Each path below is one point turned by a fixed rotation once a step. After each direction that follows a path, write how fast that rotation turns it, in degrees per step (0 if it stays still).
Each turn is a multiple of 5 degrees from 10 to 175, or 0.
Each row of a path follows its step; steps can be skipped.

step 0: [ -1.9 -23.4  14.7  29.4   6.6  -9.4  16.3 -13.5  11.6  11.8   7.0  -6.7
   7.8  14.6  -3.0  -4.9 -32.9  18.7   4.6  -3.1  -7.0 -16.2   6.5 -12.0
   7.6 -15.1 -22.9]
step 1: [ -5.7   3.6  -8.9 -19.0  24.7   6.8 -30.8 -12.0  -4.1   4.9   0.6  -2.5
  11.4  20.1  18.6  -0.7  -8.5  -9.6   3.0  12.4  -6.1  -4.4   7.5 -32.3
  21.1  -0.1 -20.7]
step 2: [-29.5   8.2   7.6   4.3   3.2  -0.7  14.1  -5.6   9.4 -22.3   2.7  -8.3
  10.5  24.2 -19.0  14.2   1.9  -5.1   0.7   6.2   6.5 -12.2  17.6  15.3
  12.2   0.9 -34.8]
step 3: [ -4.9 -10.4   4.5   5.7 -14.4  35.8 -17.6  -6.2  -3.2  11.2 -10.7 -25.7
   6.7  -1.2  10.7   7.4 -13.7   1.6  11.2 -15.3   1.3 -16.5  16.2   3.9
  28.5 -20.1  -8.9]
step 4: [ -2.5 -10.2   0.7   9.1   2.5  -2.0  -8.3  -4.2   1.5 -16.1  -4.3   9.1
   7.3  -3.1 -21.0  37.5 -15.7  -8.5 -13.5   8.8   6.1   4.2  26.3 -35.0
   3.0 -12.9 -12.6]
step 5: [ -6.5  -7.3 -10.3   0.8 -29.1 -12.8   0.5  -8.4  11.1   1.3   4.0 -19.8
  29.4  24.5  10.7  10.6  16.4  -5.3   9.3 -18.6  -7.3 -14.4  15.2 -18.5
  12.9  17.6  -9.0]
step 6: [-17.1   9.3   1.3 -12.2 -12.0  -0.7   4.5  -7.8  10.3  11.2 -22.8   7.8
   4.0  12.8  16.0  15.4 -10.7   3.9 -39.3   7.0   1.5 -16.8  21.7   5.5
  14.4 -24.1  -3.7]
step 7: [-12.7  -4.7 -27.6  12.4 -14.6  -3.0  11.4  -9.1  -3.9  -4.3   9.9  14.9
   3.4   5.6   7.9  30.1 -18.1 -13.6  27.9   3.8 -16.2  -7.1  -0.9  -4.3
  24.3 -19.1  -5.2]
step 8: [ -1.2  -1.9  25.8 -12.7 -21.3 -19.5   7.8 -16.0  12.4  -9.3  -5.5 -12.4
  -4.4  -8.1  18.4  -5.8 -18.1   0.1  -3.3  -1.5 -19.2   2.9  14.9 -24.8
  13.3  -7.8 -31.4]
step 9: [-24.9  -3.4 -15.8   3.0   9.4 -28.5 -18.2   4.7 -25.0  -1.1 -27.6  -0.8
  17.9   5.0  -1.2  -3.2  -1.1 -14.2  -4.4  -2.0  -8.5 -23.4  -1.2  -6.8
  15.3 -13.7 -19.3]
step 10: [  0.1   3.4   6.8   8.8 -13.6  -2.5   8.7  14.5  10.3  -1.8   4.4  -8.4
 -24.8  40.0 -11.0  -9.7 -17.0 -11.6   8.2  11.1  -3.6 -18.8  19.9  -7.0
  24.2 -15.6  -9.9]
step 11: [ -4.9  -4.2  20.1   1.5   3.1   4.7  -4.4  -7.8 -21.4   5.1 -26.5 -11.6
  11.3   1.5  26.1  21.5 -10.4 -11.5  25.9  26.8  -4.2  -6.4  23.7  -7.7
   4.3   0.8  -9.5]
Speeds:
[ 6.9 -0.1 -1.2 -3.1  4.4 -0.1 -4.2 11.7  2.8 -3.1 10.6 -3.8  3.8 -4.8
  9.3  0.1  4.8 -4.3 -1.7 -0.2 -3.3 -3.2  1.7  1.4  9.4 -3.2  2.9]
175
[ 8.9 -7.8  2.3 -0.8  0.1 -0.6 -3.3 -4.5 -2.6  0.4  3.6  2.8 -0.3 -5.3
 -3.6  5.5 -0.9 11.1  5.9  9.6 -9.8  1.7  3.2 -5.7  1.3  2.3  0.2]
100
[ 0.7  3.0  7.5 -4.2 -2.6 -2.9  2.2 -3.7 -3.3 -3.0 -5.9  2.2  6.9 -2.5
 -3.6 -2.3 14.5  7.1 -2.2 -4.0 -1.1 -7.1 -2.3  5.6  6.4  0.4 -4.0]
110
[ 1.9  4.1 -6.7  0.2  1.8  4.7 -1.2 -2.8 -6.8 -5.8  2.8 11.4 -5.6  3.5
 -7.8 -0.3  2.9 -5.9 -4.0  1.1  1.7 -0.5 -4.0 -8.5  9.7 -0.6  3.1]
130
[ 6.2 -4.7  3.1  7.0 -7.2  2.8  5.2  6.0 -0.5  2.8 -4.7  2.6  6.3  3.9
  3.7  2.7  6.1 -1.3 -2.2  6.4  8.9 -4.2  1.9 -7.4 -4.1  1.1  7.9]
55
[-6.3  5.0 -2.9 -1.1  7.5 -4.6 -6.5  6.8  2.1 -3.8 -5.7  7.2  5.8 -4.9
 -2.8  9.7  2.3 -0.2  1.6  7.2  1.4  0.5 -2.4  0.2 -7.3 -6.9 -1.6]
145
[ 9.8 -1.0  1.0  6.5 -3.2  0.1 -8.6 -1.8  3.6  4.4  1.2  8.9 -0.8 -1.4
 -1.1 -4.4  4.8 -7.4 -2.9  0.9 -1.6  6.9 -2.1 10.7 -5.2  3.1 -4.1]
0

step 0: [  2.1   1.3  16.2 -15.3   2.7  -1.5 -21.1  -0.4 -17.4  -2.7   5.3  -3.1
  -3.0   1.1  -6.3   7.6  -0.8  10.0  15.3  -3.1 -10.3 -33.8  -6.9   4.0
 -20.9   1.9  19.8]
step 1: [  9.8   0.8  -7.1 -11.3  13.7   8.8  -5.4 -14.6   3.1   5.7  -7.6  -2.3
   4.4 -16.6  -2.9  -3.2   3.0  -7.7  -5.6  -6.4 -31.8  15.7  17.4  11.3
 -11.1  -7.7 -24.4]
step 2: [  6.9  -5.7  12.5  15.0 -16.2   2.9  -7.6   4.9  10.3 -13.0  -2.7 -14.9
   6.3   6.7  -0.4  -6.1 -19.3 -35.4 -12.0  -9.1   7.9  14.4 -11.0  -2.8
  -3.5  11.4   7.7]
step 3: [  4.9  -7.1   5.5  -0.8  -6.4   8.5  12.6  -8.4   9.8  -9.8   0.2  13.5
 -10.5  -0.5 -16.2  -7.2  18.9   4.6   9.6  -4.7  -8.2 -24.7  -0.4 -23.3
  19.3  17.4   3.9]
step 4: [  9.8   5.0   0.3 -22.6  -2.6   4.1  -4.5  15.9  -6.0  10.4   4.8   7.9
  12.2  21.3   0.2  -8.2  25.9  12.3  -1.7  11.3   2.8  17.0   4.8   4.2
 -26.9  11.7  -7.1]
step 5: [ -1.9  -4.7  10.2  12.1 -11.7 -14.8 -26.3 -27.2  -7.8  -6.0   7.3 -20.9
   0.3 -20.8  -9.0   3.4   4.1  10.3 -16.1   0.0  12.9   7.7   7.6   2.2
  -8.1  -1.8  -0.3]
step 6: [ -4.2 -11.8  -2.6 -21.0   9.1 -10.5  -6.0   0.2  13.4 -16.0  -4.9  -2.5
  -6.1  -4.8   2.2  13.7  -5.2 -20.7  17.2  -6.3 -19.3 -12.5   5.0 -10.1
 -17.3  -4.5  23.7]
step 7: [  9.2  -2.0   9.0  -7.7   5.6  13.5  11.8   1.2  -2.3  -5.2  13.6   1.7
  14.7  -7.9  -4.5 -35.5  -7.4  -7.4  10.3 -12.5 -13.4   0.5   2.9  15.7
  -3.0   6.9 -25.8]
step 8: [ 24.6  -8.1   1.5   8.3 -24.8  19.2 -14.6  -2.0  -4.6  10.4 -16.2 -12.7
  -8.4  19.3  -9.0  -1.9   5.0  -8.2 -16.9  -8.8   3.5   1.0  -2.0   3.9
  10.8   8.0  11.7]
step 9: [ -7.3  13.6   5.5  -0.9   4.0 -14.2  -2.3  -4.6  10.8  -0.8  -9.4   2.9
  -7.4 -12.3 -11.2   5.1  20.6   2.4   2.2  10.5 -13.3   3.4 -10.5 -25.9
  -1.5  34.2  -0.8]
step 10: [ -0.7  -4.6   7.6  -9.9 -15.0  -0.2  -1.2   2.2  -3.3 -15.4  25.1  22.8
  16.2   5.7  -6.5   8.7  16.0  -7.5  -4.8   5.5   5.8   1.9  10.6   3.9
 -28.5 -13.4 -10.5]
step 11: [  2.8 -15.6  17.6  -2.1  10.7  14.3 -16.4 -13.6  15.5 -10.4   2.2 -24.9
   3.1  -7.5   4.1  -8.0  -5.4  20.5   2.8  -7.4   8.4   5.3  20.6   1.9
   0.1  -3.2  15.2]
Speeds:
[ 0.1  6.5  9.2  7.2 -4.2  2.9  2.8 -0.1 11.3  0.1 -6.0  7.4  4.1  7.7
  1.1  4.3  6.0  1.0 -4.8  0.7  2.8 -0.8 -0.4 -5.7  0.8  3.4 -6.0]
60
[-4.8 -0.6  2.4 -4.4 -4.8  5.8  0.5 12.8 -0.1 -0.3 -2.3 -7.3  4.1  7.0
  4.9  4.2  0.0 -1.1 -2.0  1.3 -3.0  0.8 -7.7  1.8 -8.1 -1.7  9.5]
170
[  6.7   6.4  -5.7  10.6  -0.5   3.4   3.5   4.9  -3.7   0.8  -1.4   0.3
   4.4   0.0  -3.7  -4.3  -4.3  -2.4   1.6 -11.8  -8.6   3.5   0.1  -7.7
   1.2  -0.8   3.9]
65
[  2.1  -2.8   1.9   0.1   2.4   5.8   3.9  -6.5   7.2 -12.8   5.9   2.5
  -2.8  -1.5   4.7   5.2 -10.6  -1.2  -0.8   1.3  -3.5   8.4  -1.3  -2.0
  -3.6  -5.6   0.0]
80
[  9.3   0.7  -0.6  -5.5   2.8   7.1  -9.0   7.7  -0.3   1.8   1.8  -3.0
   0.2  -2.0   6.9  -0.4  -1.0   7.3 -10.4  -3.5   1.5   1.4   5.2  -0.9
   3.0  -2.5  -8.4]
110
[-1.5  0.3  1.8  3.2 -0.1  7.7  6.3  3.9 -6.3 -1.2 -2.0  6.0  2.0 -0.1
 -3.2 -2.9 -1.7  3.0 -0.4  8.7 -5.0 -0.3 14.4  8.7 -6.4  1.6 -1.7]
115

step 0: [ -5.1 -10.9   6.8   5.4  -7.9   7.6 -22.9   6.1   6.0   0.8  30.4   7.4
   9.9 -12.2   6.2  25.7  20.3   1.2  -3.2  -3.4   6.9  18.9 -12.7  21.0
   8.7  13.7   0.0]
step 1: [ -4.3 -11.0  -3.9   3.6  -9.8   8.4  -7.9 -18.0  -0.2  13.5  15.7   8.3
  -4.8 -15.9  28.8  30.1   0.9   0.5 -17.4   6.2  -3.9  -7.4   4.4  -2.4
 -25.6  -0.6  -9.3]
step 2: [  3.3  -5.3  11.1   7.2 -25.6  12.5 -10.6   3.9  -3.5 -28.1   9.2  -3.9
  -7.5   0.2   9.8  17.8  11.6  18.7  -2.5 -23.1  -8.8  14.5   1.8  -0.8
 -20.9  -5.6  -9.4]
step 3: [  1.7  -8.4 -11.1  27.5  13.3  20.5   5.1  -2.6   2.9  -0.6  12.5   6.1
   0.3   2.5   1.6   8.4  33.8   7.1 -20.0  -2.1   2.9   5.2  -2.3 -17.3
 -24.5  -7.6   8.3]
step 4: [  6.2  -8.6  -3.2  10.3 -10.0  25.9   5.7   6.5  -3.5 -13.1  -1.7   2.3
  14.7  15.3   0.4  10.5 -11.5  14.0  -6.3   6.6 -33.2   2.4  -5.5 -11.7
 -24.9  16.1  12.6]
step 5: [-16.2 -10.0   1.2   1.1  14.2   9.9  19.4  19.1  17.6 -12.3   6.9  -2.2
   6.6 -15.4   0.6   5.5  19.0  12.2   2.2  -5.7  -7.6  16.1 -16.9   5.5
 -11.8  19.3  25.4]
step 6: [-13.6 -31.1 -19.0  -1.7   9.4  -3.5   8.7  -2.5  -6.8   8.9   7.9  -6.7
  25.8  -7.6  -5.6  17.5   2.6  -3.4  -1.8  -3.1 -20.9 -11.0   2.8  -0.7
 -20.2  22.6  -4.0]
step 7: [ -2.9 -16.4  14.4   6.5   0.0 -16.1   6.0   2.6  -1.2 -14.0  -2.0 -21.4
  -4.8  -9.3   5.5  14.8  -1.5  21.5 -14.9 -12.3 -14.1  -7.1   6.2  32.1
  -9.5  15.2   9.1]
step 8: [ -5.0 -16.7   9.5   3.7  14.4  -7.4  28.3 -15.0  -6.1   2.4   3.5  -6.5
   1.9  -5.4  -8.2   2.4  30.2   5.5  -5.2   4.6 -13.7   0.1   0.5  15.7
 -21.7 -15.7 -22.8]
step 9: [  2.3  -6.9  10.7  25.9 -16.4  -1.8   7.7   0.4   1.9  -3.8  -0.2   0.6
  26.5  23.6  -5.7   0.8   4.5  21.0  -7.4   1.2 -15.3 -24.5  -2.9  22.4
  -4.4  -6.6  -8.6]
step 10: [  7.8  -2.9   3.0  15.2   4.2  -1.1  23.7   1.6  24.6   9.6 -12.4  13.1
  -4.8   7.0   4.5  13.2  13.2  15.9   2.8  23.4  -5.9  18.3 -17.9  25.8
  -2.9   0.1  -2.4]
step 11: [-15.4   5.2  -2.6   8.2 -11.6   0.0  16.9  14.0   5.7  13.4  -1.5  30.5
  28.0  -0.6  14.6  10.8   5.8  -3.5  15.3  -5.2 -18.7  -1.7   5.1  12.6
  -9.7   7.4 -20.1]
Speeds:
[-0.6 -2.0 -2.4  4.9 -1.4 -2.7 -2.4 -2.4 -7.3  3.5  0.6  3.6  9.9 -4.5
  6.4 -5.5 -9.2 -2.2  4.5  2.5 -5.4 -7.9  1.6 -4.7 -8.9 -6.5 -0.1]
145
[  0.3  -4.6   4.3   4.3   2.7  -5.5   0.1   4.6 -10.6   3.0  -1.6   5.8
   0.3  -8.2  -3.1  -2.9   7.0  -0.5   3.3   1.3   6.1  13.7  -3.8   0.6
  -1.6  -2.6   2.7]
140
[ -3.8 -11.1   5.1   1.2  -3.9   5.9   0.3  -0.6  -4.1  -0.7   5.8  -3.4
  -6.3   4.6   4.9  -0.9   0.4  -1.1   6.5   8.0   8.8  -5.7   0.3   7.9
   1.2  -3.0  -4.6]
45
[-1.6 -0.5  2.8 -3.7  1.8  8.9  0.3  2.8  6.9  0.1 -1.0  7.2 10.6  5.2
 -2.9 -5.6 -2.1  2.0 -0.4 12.7 -1.0  3.0 -7.8  0.1  2.9 -0.1  5.7]
65
[-3.8 -2.2 -6.0 -2.4 -3.1 -1.7 -0.1  2.2  4.6 -5.3  5.2 -1.7  9.9  0.1
 -5.2 -4.3 10.1 -1.2  6.1 -9.1  5.0 -4.3 -5.2 -3.7  1.7 -6.2 -5.1]
120
[ 0.2 -5.5 -2.2 -1.3  9.4  1.2  2.6  1.4 -6.8 -6.4  1.6 -5.7 -0.9 -8.7
 -3.1 -8.7 -2.1  0.9 -2.2  1.5 -5.5 -5.6 -4.4 -0.7  7.4 10.0 -2.5]
40
